In the rows, 128 means zero.
One turn sends every row of this set to another row. A few are shown first. Where does it send the rows asked after them?
z246: [113, 116, 119, 125, 136, 100, 142, 147, 145,  99, 100,  82, 151, 184, 157]
z417: [130, 107, 108, 115, 157,  95, 155, 120, 164, 127, 107,  85, 166, 175, 172]
z718: [113, 128,  78,  67, 138, 128, 141,  85, 128, 101,  87,  66, 169, 132, 143]
z390: [ 83, 102, 114,  92,  89,  78, 120, 111, 160, 139,  69, 100, 176, 159, 125]
z27: [148,  72, 110,  71,  95,  77, 114,  78, 160, 138,  73,  98, 168, 161, 136]
z35: [158,  90,  84,  60, 127, 115, 131,  64, 138, 116,  71,  71, 157, 148, 144]
z629: [142,  76, 113,  72,  91,  77, 119,  87, 170, 131,  64,  87, 167, 163, 132]
z736: [161,  91,  91,  54, 119, 106, 133,  71, 148, 107,  75,  64, 162, 144, 144]
z669: [129, 108, 109, 100, 124, 137, 123,  75, 114,  87,  92, 100,  86, 148, 100]
z89: [136, 122, 116, 124, 135,  77, 141, 106, 161, 110,  92,  43, 152, 184, 150]
z102: [ 96,  96, 107,  93, 116, 123, 118,  95,  97, 129, 114, 121, 106, 167,  98]
z380: [133,  82, 119, 103, 110, 126, 106,  86, 129, 129,  72, 143, 101, 182, 109]
z620: [148,  86, 115,  92, 118, 133, 119,  73, 130, 110,  67, 114,  85, 165, 107]
z315: [141, 103, 128,  98, 156,  79, 145,  83, 187, 131,  89,  91, 129, 175, 158]
z589: [108,  81, 113,  91, 108, 113, 114,  90, 108, 143,  95, 132, 107, 178, 100]
z817: [107, 119, 110, 113, 117, 133, 114,  89, 108,  96, 114, 123, 106, 153,  98]
z656: [121,  90, 137, 115, 142,  85, 152, 132, 176, 123,  97, 108, 146, 173, 159]
z300: [114, 126,  82,  87, 132, 118, 180,  92, 162, 111, 102, 121, 135, 163,  80]
z670: [122, 120, 116, 121, 152,  80, 148,  97, 176, 131,  73,  52, 141, 184, 155]
z762: [146, 137, 111, 101, 161,  90, 137,  70, 162, 114,  83,  62, 128, 186, 156]
z158: [ 65, 134,  90,  89, 120, 112, 133, 110, 135, 119,  83,  89, 175, 141, 131]
z33: [131,  81, 103,  80, 121, 127, 122,  74, 101, 117,  89,  93,  90, 164, 101]
z108: [145, 104,  80,  81, 125, 132, 184, 108, 153,  94,  92, 107, 135, 167,  86]
z508: [162, 100,  82,  85, 100, 122, 162, 109, 151, 100,  76, 101, 140, 195,  86]
z734: [119, 113, 110, 116, 163,  90, 156, 103, 177, 140,  81,  81, 152, 177, 165]
z369: [111,  97,  99,  87, 122, 129, 124,  85,  89, 111, 109,  97,  97, 160,  97]
z808: [140, 113, 112, 122, 140,  87, 144, 123, 153, 110, 113,  64, 166, 178, 161]
z201: [ 61, 127,  95,  99, 113, 108, 133, 110, 128, 116,  82,  84, 169, 139, 121]
z522: [132,  70, 111,  83, 113, 115, 115,  78, 110, 137,  79, 113,  94, 177, 102]
z915: [126, 144, 106, 119, 144, 102, 132, 110, 135,  94,  93,  57, 142, 193, 156]
z67: [ 87,  94, 116,  98,  85,  74, 118, 106, 154, 136,  80, 107, 174, 156, 120]
z728: [142, 123,  84,  95,  94, 101, 146,  96, 156, 120,  75, 112, 143, 209,  78]
z612: [105, 122,  76,  75, 138, 132, 142,  83, 120, 103,  76,  63, 160, 134, 137]
z171: [110, 103, 115, 110, 109, 122, 103,  95, 120, 121, 101, 150, 115, 172, 106]
z776: [111, 139,  85,  96, 111, 101, 157,  84, 165, 127,  92, 123, 138, 189,  74]

z629 turns into z718
z508 turns into z300
z589 turns into z33
Now find these:
z417 turns into z670
z620 turns into z817
z35 turns into z201
z762 turns into z246

